In the data rows, zero lies at 7.5, halfway between 7 and 8.
Some points:
[13 14  7  8  7  7  7  7  8  4  7  7  4  8  8  9  5  7  9  8  8 10 10  5
  8 11  6 12  9  8  7  3]
[10 13  9 10  6  6  9  9  6  5  9  4  8  6  7  8  3  6 12  5 10  7  3  4
 10  6  9  5  4  5  8  4]
[11  9  6 13  7  8 11  3 10  7  5  9  2 12 10  8  6  6 10  6 11  5 12  9
  8  2  7  2  7  7 12 10]
[11  6  9  8  8  8  9  8  7 11  6  5  7  2  3  5  7  5  9  6  9 11  8 13
  8 11 10  9 11  2  9  9]
[ 8  6  9  7  6 10  7  8  9  8  7 12 13  2  8  8  8  9 11  9  8  1  7  8
  7  8  6  5  6 10  7  3]
[ 4  7  9  5  3  8  8 10  5  5  8  7  7 10 10  7  8  6 10  4  8  5  7  5
  7  9  4  5  9  3  4  8]
[11  8 10  5  8  7  4  8  6  5  6  5  7  6  9  6 11  6  8  6  8  4 11  6
  3  6  6  7  8  9  6  6]
[10  9 10  6 13  7 10  6  5 10 11  3  8  9  8  4  5 10  7  8  7  5  9  6
 12  7  3 10  9  6  6  5]
[ 5  3  2 10 10  2  6  5  6  6 10  5  7  7  6  9  8  9  9  3  6  5  5  4
  9  7  3  9  9  9  9  9]
[ 4  9  8  5  1  8  7  7  5  7  9  4  3  7  4  9  7  6  8 10  7  5 10 11
  4  7  9 15  9  8 11  8]
[11  7  9  8  7  6 10  8  8  5 10 10  7  2  7  8  6  8  8  8  7  9  8  6
  7  8  7  7  9  7  8  5]
[ 6  6 13 10  9  9  6  7  7  7  6  7  8  7  3  8  7 10  6 11  8  5  8  7
  7 10  3  5  5 11  8  6]
[ 8  9  9  8  6  5  6 10  7 10  5  8  6 10  8  7  9  9  4  8  9  8  8  6
  9  6  7  9  7  7  7 11]
[11  7 11  8 10  6  5  6  8  6 11 10 10  5  7  9 10  6  6  6  5 11  8  5
  3  5  8  7  9  6  8  6]
[ 9  7  9  9  6  6  4  9  6  7  6  7 11  7 11  6  7  4  5  7  8  6  5  9
  7 12 10  9  5  8  7 15]
[ 6  5  7  6  5  7  6  6  7 10  5  6  6  7  9  7  7 10  8  7  8 10  6  4
  7  8  8  6 11  6  3  8]
[ 7  4  7  7  5  8 11  8  7 10  5  1  7  4  8 11  0  9  5  8  8  7  6  7
  9  8  4  5  8 10  7  7]
[ 8  5  7  7  5  9 11 10  7  8  8  9  7  8  6  9 12  9  6  9  9  9  9  7
 11  9  5  5  9  8  9 12]
[ 5  7  6  8  6  3  4  7  8  6  7  9  5 12  7  2  1  8  5  9  8 10  9  8
  6 11  6  7 10  6 11  9]
[10 12  6  6  9  6  7  6  5 10  8  7  9  5  8 11  8  8  8 14  6  7  7  8
  6 10  6  9  3 10 10  9]
[12  5 11  6  6  7  1  6  8  8  9  7  6  4 11  4 11 11 11  6 11  6 10  7
  8  9  7  7  8 11 12  2]
[ 3  9  8  6  8  9  9 10 10  9  5 11  1 11  7  5  9  9 13  6  8 13  8  4
 12  8  8 11 10 12 12  9]
[ 9  6  7  7  6  9  6  8 10  9  8  8  9  8 11  4 13 10  4  7  1  5  6  5
  7  8  2  6  5  7 10  5]
[ 4  9  6  3 13  9  9  9  9  6 11  7  9  8 11 12  6  7  6  8 10 11  8  9
  8  8  7  6  9  8 12  6]
[11  8  9  9  7  4  9  5 10  9 10  8 10  7  8 11  9  4  7  5  6  8  2  4
  8  9 10  9  9 15  6 10]
[ 9  9  9  4  8  6  8  8 12 13  7  6  3  4  7  7  7 10  5  7  8 10  5  5
  8  6  6  7  5  3  9  9]
[10  7  7  6  7  8  7  7 10 10 10  9  9  5  8  6  6  6  9  7  7  8  7  8
 10  8  4  9  8  7  4  7]
[ 5 11  9  8  9  6  8  8  8  8  7  4 10 10  5 10  9  6  5  7  7 10 10  7
  9  7  9  9  3 10  4  3]
[ 9 10  3  8  7  7  4  7  8  7  8  7 11  3  8  7  9  8  6 10  8  6 10  4
  8  8  7 10 11 11 10  7]
[ 3  8  1 12  9  8  9 10  9 10  8  7  8  3  8  8  5  9  8  6  3  7 14  8
  9  7  8  8  9  4  1  7]
[ 6  7  9 14  5  6  6 10  5  9 10  9  8  6  9  6  6  4  9  9  7 15 10  6
  6  8  4  8  4  6  4  9]
[ 6 14  0  7  2  5 12  6  9  9  5 12  6  9  5  2  9  8  5 11  9  7  1  5
  6  5 10  9  7  9  8  9]
[ 7  8 10  7  5  4  8  6  8 12  5  9  9 14 10  8  7  6 10  4  4  5 11  9
 10 12 12  5  9  4 10  5]
[ 4 11 13 12 12 10  8  8  5 10 11 10  5  4 10  3  6  5  4  6  7  2  4 10
  8  7 15  7  4 11 12  8]
[ 7 10  8  6  6 14  4  6  7  0  7 11  8  5  4  6 12 10  6  1  6  6  5  7
 13  8  7  6  6  7  9 10]
[15  8  7 11  5 10  7  6 11 10  5 11  7 10  3  8  8  9  4  6  6 10  7 11
  6  6  8  4 10  7  5  7]
[ 3 13 10 10  6  4  8  5  5 10  9  8  5  5  7 10  9  7  4  2 13  5  9  9
  7 11  7  8  6 10  6  6]
[10  7  7  8  4  5 11  8  7  5 10 13  9 10  5  6  6  8  5  4  9  5  9  8
 10  7  5  4 10 12  8 10]
[ 6  7  3  5  9  8  6  4  4 14  8  6  8  8  8  5  8  7  7  6  7 10 11  8
  9  9 12  3  6  8  7  9]
[ 8  4  4  9 12 10  9  8  7  6  8 11  8  7  8  8  5  5  9  9  7  4 11  4
  5  4  6  9  5  7  9  7]
[ 6  9 11  4 12  8  7  9 10  7  5  3  7  6  8 11 10 10  6  9  9  9  8  6
  9 12 12  9  8  8  8  7]
[ 7 10 12  8  7  7  8 10  6  4  9  6  8  5 10  5  4  8  6 10  0  9 11  8
  5  6  9  5 10 10 11  9]
[ 6  9 11 13  8  8 10  5 13  4  6 11 10 12 11  6  4  7  6 11  8  5  6  8
 11  6  6  9  9  1  6  3]
[ 5 10 10  9  8  6  8 10  1  6  7  7  6 11  3  5  5  6  9 12  9  8  9  5
  8  9  7  4  9  4  5 13]
[ 7  8  7  9  6  4  6  9  9  8  3  9 10  6  8 10  7 11  7  9 10  7  6 12
  8  0  7 11  6  7  7  8]
[ 8  6  6  8  7  8  3  9  8  7  6  8  8 10  5  8  4  6  9  7 12  9  8  6
  6  8 10 10  5  4  8  8]
[ 7  9  9  2  8  8 12  6 14  9  9  4  7  7  7  6 10  7  7  8  6  5  4 10
  7  4  7  7  9  2  9 14]
[10  6  8  5  7  8  5  5  9  7  8  9  5  9  8  5  9  5 12  9  9  9  7  8
  4 11  7  4  5  8  5 10]
[ 9  5  9  7  6  5  7  3  9  6  7  9  4  5  8 13  6  9  8 12  6  6  7  6
  9  8 13  7  5  6  3  6]
[ 6  9  6  2  9  5 10 12  7  1  5  8 12  7  9  9  4  8 10  6  7  8  7 11
  5  7  9  9  9 11 12 10]
[ 3  7 11  7  9  7  7  6  6  7  8 11  7  8  6  6  7 12  5  6  5  9  7 11
 13  6  3 11  9 10  5 10]
[ 5  8  7 12 10  7 12  5 11  6 13  4  9 10  4  9 10 10  7  6  9  7  8  7
  3 12  6 10  5  8  7 10]
[10  9  9  5 10 10  6  4  3  8  6 11 10 11  7  8 11 10  4 10  9 10  8  9
  8  6  6 11  9  3 11  7]
[ 8  9  7 10  9  7  7  8  6  8  3  6  8  6  8 13  6 11  8  9  6  7 10  9
  4 10  6  4  9 11  7  7]
[ 2  8  7 10  9 11  2  9  9 10 12  8  1 12 11 14  7  0  5 12  7  4  5  6
  4  4  4  5 15 11  7  6]
[ 8  1  9  5  7 11 13  9  4  7  7  6  9 12  4  4  4  8  4  8  9  6  7  4
  4  5 13  9  8 12  8  1]
[12  7  5  5  9 10  6  7  8  2 11  6  1  8 12  9  5 10  2  9  7  7  5 12
  9 13 11  9  6 10  2  4]
[ 8  8  7  2  8 12  5  6  9 11  6 10 11 10 10  6  3  7  9  1  8  6 11  9
  2 10  6  8  6  8  3 11]
[ 8 11  9  7  9  8  6  7 11  9  8  0  8  9  4 10  3 10  9  7  7  7  6  7
  4  5 10  7  7 13  6  8]
[ 7  8  7  7 10 10  8 10  9  5  7  8  8  3  9  7 12  8  6  5  8  7 10  4
  5  7 10  8  7  5  5  5]
[ 6  4 10  7  6  9  7  2  6  7  6  9  9  7 11  8  7  8 10  7  5 12  6  6
  7  5 12  9  8  8  6 11]
[ 7  2  9 10 10  5  7  6  7  8  3  5 11  4  7  8  8  4  9  9  7  3  5  7
 10 10  8 10 14  5  9  6]
[ 7  6  6  5  8  4 12  7  5  7 10 10  6  8  8 11  6 11  5  6  8  7  7  4
  5 11  9  6  8  4 10  6]
[ 9  4  9 11  6  8  9  8  7  8  5  7  7 11 11  8 12  8 11  8  8  7  6  6
  9  4  5 10  5  9  7  9]
[ 5  8  6 10  7 14 11  4  9  9 10  8  4  2  7  9  7 10  9  5  9 10  7  9
  5  9  4 10  7  8  9  2]
[ 6  7  6  5  9  5  7 10 10  5 10  9 11  3  8  4  5  7  6  8 12 12 11  6
  9  4 12  4 11  7  4 11]
[11  8  9  5  6  8 13  9  4  8  7  6  5  7  9 11  9  1  7  3  6 10  5 10
  9  6  5 11  8  9  8  5]
[ 8  7  5  8  2  7  8  7  5  6 12  5 11  9 10  7  9  9  3  9 11  9  9 11
  9  5  6  7  4  2 10  6]
[11 11  6  9 10 11  8 11  5 10  6  9 10 12  7  8 11  9  8  9  8  5  5  8
  7  8  6  4 11  6  6  9]
[ 4  5  7  9  8  9 10 11 11  8  8  9 13  6  8  5  7  3  9  9  9  9  7 10
  8 13  4  7  8  6  7  8]
[10  2  8  7 10  4  4 12 11 10  7  8  7 12  5 10  8  5  4  4  5 11  9 11
 11  5  8  5  4  9 12  6]
[ 4  9 11  4  8 10 11  6  7  7  7  8  9  8  4 13  7  9  8  5  6  6  7  4
  7  8  6  7  5 10  7  7]
[ 7  7  8 15  6 10 11 12 11  9  6  6  8 11 10  9 12 12  6  6  7  6  7  8
  5  9 10  9  8  3  7  8]
[ 3  9  6  5  9  8 10  4  8  4  2  6  6  4  8  7  8  0  3 15  8  7  8  7
 11  9  5  8  3 10  8  7]
[ 5  7 10  3  6  5  4  7  9 10 10  9 10 11  6  3 10  6 15 10  6  7  7  9
  7  7 11  8  7  7  4  2]
[11  5  2  8  8  9  4 10  7  8 11  9 10  9  9  8  4 11 11  7  9  8  6  9
  9  8 10 11 10 10  7  9]
[ 5  6  4  9  7  5  5  5  4  4  7  6  6  8  7  7  7  5  8  4  7 12  2  9
  7  4  7  1  7  4  7  6]
[ 6  7  3  6  9  8  5 11  4  9  3  9  5  8  6  6  6  5  6  6  7  7  6  7
  5  9  8 11  7  2  6  8]
[ 7  5  5  8 10  5 10  8  6  6  6  4  6  7  9  3 15  7 11  9  7 10  9 12
  5  4  8  7  8 14  5  4]
[ 6  9  5  9  5 12  2  4  7  8  8  5 10  9  7  8  8  8 10 10  7 12  7  7
 10  7  7  7  7  5 10  9]
[ 8  3  5  8  4 12  5 10  9  9 10  2  7  7  5  7  9  2 10 10  4  7 12  6
 12  7 12  8  5  7  8 10]
[ 9  6  7  8  8  5  6  9  6 10  8 12  1  6  5  9 11 12 15 10  8  1  4 11
 10  5  6  8  3  3  6  9]
Along one direction, these points spread out more than along any other. For each point below, how far along it does it lie, from 0 to 99? 50 is the average, and the first point above lies past it. One standard deviation of the points above along it is 16.
[10  9 10  6 13  7 10  6  5 10 11  3  8  9  8  4  5 10  7  8  7  5  9  6
 12  7  3 10  9  6  6  5] 61
[ 3  8  1 12  9  8  9 10  9 10  8  7  8  3  8  8  5  9  8  6  3  7 14  8
  9  7  8  8  9  4  1  7] 42
[13 14  7  8  7  7  7  7  8  4  7  7  4  8  8  9  5  7  9  8  8 10 10  5
  8 11  6 12  9  8  7  3] 67
[ 5  3  2 10 10  2  6  5  6  6 10  5  7  7  6  9  8  9  9  3  6  5  5  4
  9  7  3  9  9  9  9  9] 52
[ 6  9 11 13  8  8 10  5 13  4  6 11 10 12 11  6  4  7  6 11  8  5  6  8
 11  6  6  9  9  1  6  3] 34
[ 6  5  7  6  5  7  6  6  7 10  5  6  6  7  9  7  7 10  8  7  8 10  6  4
  7  8  8  6 11  6  3  8] 38
[ 8  9  7 10  9  7  7  8  6  8  3  6  8  6  8 13  6 11  8  9  6  7 10  9
  4 10  6  4  9 11  7  7] 70
[ 7  4  7  7  5  8 11  8  7 10  5  1  7  4  8 11  0  9  5  8  8  7  6  7
  9  8  4  5  8 10  7  7] 71
[10  7  7  6  7  8  7  7 10 10 10  9  9  5  8  6  6  6  9  7  7  8  7  8
 10  8  4  9  8  7  4  7] 45
[15  8  7 11  5 10  7  6 11 10  5 11  7 10  3  8  8  9  4  6  6 10  7 11
  6  6  8  4 10  7  5  7] 30
[11 11  6  9 10 11  8 11  5 10  6  9 10 12  7  8 11  9  8  9  8  5  5  8
  7  8  6  4 11  6  6  9] 32
[ 3  9  6  5  9  8 10  4  8  4  2  6  6  4  8  7  8  0  3 15  8  7  8  7
 11  9  5  8  3 10  8  7] 72
[12  5 11  6  6  7  1  6  8  8  9  7  6  4 11  4 11 11 11  6 11  6 10  7
  8  9  7  7  8 11 12  2] 64
[ 5  6  4  9  7  5  5  5  4  4  7  6  6  8  7  7  7  5  8  4  7 12  2  9
  7  4  7  1  7  4  7  6] 29
